Named turns come first, each shown by rows before and after it. Which turns, in which order, take the first row of each pair that follows to the second? Write the first one first, as in the answered first pair.
k416 (before -> after):
[-21.6  19.9  10.5   9.5 -19.6  21.8   0.7  23.4  -8.8  13.1 -36.0  35.3
  -2.7   6.5 -18.1   6.6  15.1] -> [-10.2   3.7  25.4  20.3   0.2  28.0  19.4  11.9   5.5  -7.5 -29.6  37.8
 -10.8 -20.6 -11.6  15.9  12.4]
[ 25.8  -1.5   1.7   6.2  16.2  -7.4  18.4   9.5  27.3 -31.4  17.2  10.8
 -10.9 -14.7   6.4 -15.0  -7.8] -> [ 29.2  18.6 -16.2  -5.0  -4.1 -17.4   8.6  12.3  18.6 -17.6  17.0   0.9
  -9.2  13.7  -0.1 -31.6  -7.9]
[ 14.2  14.8 -16.5  21.9   2.7   1.7  -0.6   8.7  16.4  10.7   9.4 -30.0
  -4.8 -12.1   0.8 -13.2   6.7] -> [  4.8  17.5 -20.7  19.1  -2.3   3.4  -8.6  17.4   9.3  21.0   6.5 -26.2
   0.8  -3.2  -0.8 -11.8  12.0]
[-29.5  -8.5  19.3 -11.9   9.9  17.3 -20.0  15.6 -34.4   2.8  -5.9  21.2
  11.3  17.4 -12.9  30.0  -2.7] -> [ -9.6 -20.3  34.3   2.6  27.5  22.3   2.2   0.3 -15.0 -24.2   1.7  15.8
  -0.4 -11.0  -4.0  35.9 -11.1]
k936 (before -> after):
[ 37.7   2.5   1.9  -1.5  -2.4  -8.4  27.4 -32.3  16.3 -41.3   8.1 -22.6
 -22.3   1.6   3.9  -5.4 -33.3] -> [ 15.3  18.7   4.4 -25.2 -25.6  -7.1  -4.9 -16.3 -20.0 -24.1 -14.4 -17.4
 -16.5  45.1 -10.7   6.0 -37.8]
[ -7.5  11.9  16.2   0.7  -7.9  16.3  -1.0 -23.0 -28.9 -22.4 -24.4  -5.0
   7.5  28.8  -9.0  30.9 -14.4] -> [-14.9  21.1 -26.4   5.5 -23.5  -2.1  -7.4  -4.2 -20.6  21.7  -9.0  -1.7
  26.1  31.6  -5.5  -1.2  19.7]
[  3.4  25.5  35.2 -35.2   7.1   4.4 -20.4 -32.0 -19.3   0.7 -12.5 -22.6
  -3.2  15.8  12.0  -6.1  -1.2] -> [ -1.8  31.8   8.0 -28.8  -1.2 -10.3 -25.2 -21.1  -9.1  27.3   0.5 -20.7
  10.9  16.0  14.7 -29.5  21.2]
k718 (before -> after):
[-17.7 -32.4  31.5  -9.0  10.5 -29.0   0.0 -20.6 -22.1  -1.5  23.1  24.0
 -18.4 -10.4 -24.5  -7.8 -35.5] -> [-12.3 -16.8  17.1 -15.7  -2.8 -37.5  -8.3 -21.5 -29.8   9.4  23.2  16.1
 -17.8   9.9 -26.8 -19.9 -40.0]
[  8.5  -0.4 -18.5 -13.2 -27.2  -1.1 -19.3   3.6 -41.7  21.8 -34.0 -23.5
  -1.8  63.3 -31.2 -10.9 -28.8] -> [-37.1 -50.1   1.6   9.6   9.3  25.7 -15.7  31.6 -28.7  36.2 -32.8  22.0
  21.1   3.6 -24.3  21.9  13.9]
[-19.8  -2.9  -0.4  -5.1  -3.1   3.3  -9.9   9.6  -8.4  11.1   6.4  15.8
  10.2  -6.2 -19.2   1.0  19.3] -> [ -1.3  -7.9  16.7   0.1  11.5  11.2   7.4  -9.2  -1.6 -19.4   8.2   6.7
  -4.6 -22.8 -15.6   9.8  -0.1]
k407 (before -> after):
[-28.1 -29.6  24.7   5.1   7.3  13.5  -6.7  -6.9  -7.5 -35.8 -22.7   7.9
  -5.5  -8.4 -15.8  15.3 -19.1] -> [-15.9 -10.8  12.8  -6.6 -10.4   2.6 -11.6 -15.9 -15.3 -38.2 -24.9  -8.0
 -13.3  21.6 -21.9   0.9 -33.0]
[-12.1 -20.6   1.5   8.6  -7.1   6.9  -1.6   5.4  14.2  -3.2   1.7   8.9
   2.7 -12.1   1.0   7.6  24.1] -> [ -6.0 -20.7  14.7   5.3  -7.0  15.7  -1.7  -3.2   9.0 -19.7  -4.3   5.5
  -6.0 -10.2  -0.5  15.5  10.4]
[  2.3   2.8  10.9 -13.1   8.5   8.4  -5.0 -19.0  -8.4 -46.1   1.2  10.6
  27.5  43.2  -2.7  -5.2  -6.4] -> [  5.4  11.9  -7.8 -13.7  -2.2   0.8  -8.9 -13.1  -4.4 -33.0   7.3   6.2
  35.7  50.3  -1.8 -21.5   2.6]
k984 (before -> after):
[ 25.7  14.5  -2.5 -10.8 -12.1 -10.5  12.9 -21.0  -0.4 -22.9   3.5 -29.0
  -9.9  24.4  -7.3  -8.8 -28.7] -> [  4.8  15.8   4.2 -22.3 -17.4  -2.2  -8.2  -6.8 -20.5 -11.8 -14.1 -19.9
  -3.9  40.3 -13.1   3.3 -25.7]
[ 36.3  19.4  -0.5 -11.5  -3.1  -3.1  21.3 -35.4  19.1 -31.0  10.7 -16.0
 -18.1   8.1   0.6  -5.5 -16.8] -> [ -6.4  21.1  13.7 -36.8 -14.9  12.2 -16.3 -12.9 -16.2 -11.4 -17.0   2.6
  -7.4  38.6 -15.2  20.6 -11.1]
[-26.5  -7.5 -37.3  18.2   5.9  -2.4 -24.8  26.1  14.0  41.4  14.6   1.7
  37.5  -3.5   5.2  -0.6   6.2] -> [  9.0 -22.2  -9.6  34.6  29.5   6.0  12.1  -8.0  37.4 -12.4  23.9 -10.2
  13.2 -37.3  14.1   8.9 -26.0]
Pairs:
(two turns a pair)
[-16.3 -22.2  32.2   4.7   2.8  13.2   4.5  16.8 -13.7  15.8  -7.2  27.9
   2.8  -9.5  -5.4  14.6  16.6] -> [ 10.0 -14.9   6.4  18.9   4.3  -5.6  24.6   9.8  14.2  23.2  16.0  15.3
   2.6 -22.0   5.6 -15.8  23.1] : k984, k416
[-18.4 -33.6  69.0 -16.4  46.3   6.8   3.3  37.1  -2.5 -48.7 -24.9 -18.2
  13.8 -75.3   2.4  57.9 -14.8] -> [-49.4   5.1  45.9 -52.5  -6.0  -6.4 -50.6  62.0 -48.0  -3.1 -49.7 -21.6
  29.3   4.2 -19.3  48.8 -10.9] : k936, k407
[ -3.7  17.1  -3.1 -13.8 -13.2   4.7 -12.3  -0.2 -18.2  -8.8 -10.7   5.7
  -0.5  11.7 -14.0   3.4 -11.1] -> [ 13.1   7.6 -13.4   8.0   1.8  -3.1  10.8  -7.7  11.7 -13.8  12.3   3.6
  -0.1 -23.8  -1.6 -13.1   1.2] : k936, k936
[ 30.0  36.7 -23.4 -17.9 -32.0 -27.7 -10.7  -1.5  13.1  18.0  -2.8 -24.5
  -8.1  49.8  -1.8 -43.7 -13.4] -> [ 26.3  35.7  -1.1 -29.1 -27.8 -13.7 -16.7  -6.9  -1.7  -0.9 -20.1 -24.8
 -16.4  58.0  -7.7 -23.5 -29.3] : k984, k936
[-40.4 -33.6 -13.3   5.9  11.6  12.5 -17.1  34.7 -10.2  35.1   4.5  26.7
  24.3  -8.1  -5.1   9.1  40.5] -> [ 48.7  -2.2  -2.3   4.8  10.4  -6.6  26.5 -32.3   8.3 -39.1  17.4 -31.1
 -26.8   5.4   2.6 -14.1 -31.4] : k416, k718
[  2.7 -12.5   0.7   0.6   8.3   7.5   9.3  -0.5  -1.7  -8.0   4.3   8.9
   5.3 -12.3   9.5   6.9  -7.9] -> [ -9.4  -4.1 -12.0  -6.7  -4.5   3.9  -1.7  10.6 -10.7  10.3   1.4  10.4
  13.2   1.4   6.8   2.3   0.7] : k936, k936
[ 21.5  30.8  13.5 -23.7   6.6  -3.8  14.8 -14.1 -54.0  20.4  30.9 -42.1
 -28.2  41.3 -23.3   5.9   7.4] -> [-18.7  -6.8  40.1 -14.1  35.6  21.7  10.4   4.0 -55.1  25.9  22.5  -4.4
 -14.6   4.5 -21.5  42.4  34.3] : k416, k718
[  9.1 -64.3  41.5  29.6  29.4  19.8  -6.2   0.1  36.5 -10.0 -18.4  16.4
  -9.5 -44.2  14.2  14.0  -1.0] -> [ -9.4 -12.9  26.0 -15.8 -27.3  11.0 -59.0  13.7 -21.7  16.5 -52.6   3.7
  -4.5  51.5 -10.1   9.7 -19.3] : k407, k936
[ -1.5  27.1 -20.7 -12.1  -6.7 -16.3 -33.1  26.1  -2.4  34.1   6.8 -18.0
  39.4  14.1  -3.2 -40.4  24.6] -> [-16.8   8.3  41.5 -28.4  14.7  20.4 -43.0  14.8 -30.9 -14.4 -28.8  -8.1
  18.1  13.8 -13.4  19.6 -11.1] : k984, k984
[  6.4 -14.7 -50.8  13.3 -12.5  -8.2  48.2  53.9  14.4  67.4  -0.2 -10.7
  26.0 -27.9  15.1 -30.4  31.9] -> [-10.2 -16.0  35.8 -29.6  -6.4  38.0  20.5  35.4 -49.3   3.8 -65.2  -6.4
  -5.2  13.4  -8.8  52.9 -35.3] : k984, k936
[  1.4   0.5  28.8  13.4  14.6  12.2  -2.9  -9.3 -18.4 -30.8  -8.2   4.4
  -4.4  16.1 -22.9  42.1 -11.1] -> [  8.9  28.8 -23.2  13.5 -15.1 -20.4 -11.7   3.2 -12.1  14.2   8.0  -8.9
  10.8  42.5 -21.0  -5.5   9.9] : k407, k936
[-30.3  -3.2  13.5  10.4  19.2   3.5 -26.0  22.2 -16.9  13.2   0.2  36.6
 -15.4  -6.9  -0.7   3.2  16.1] -> [-17.9  17.3  17.1  -6.3   3.6   1.0 -31.5  13.2 -33.5   3.2 -10.2  21.9
 -24.4  25.2  -6.0   2.4  -5.8] : k718, k936
[ 22.2  24.1   0.6  -7.0 -26.6  -5.3  11.8  -8.9  -4.5  -6.8   1.5 -26.9
 -26.8  26.4  12.2 -19.1 -16.8] -> [-16.5  -8.3  -8.6  14.9  -5.1   2.9  10.8  24.7  13.1  31.8  13.1   8.9
   4.0 -19.1  18.7 -15.0  37.7] : k407, k718
[  8.7   7.9  26.6  -0.1  -1.4  -0.3  12.1 -20.2  -0.2 -39.3  10.7 -10.7
 -19.5  -4.1   5.9   1.6 -28.1] -> [  3.5  18.7 -17.4  10.3 -14.7 -24.2   8.1  -5.1  13.7   5.4  28.9 -12.6
   0.6  -3.0   9.4 -34.3   6.0] : k718, k936
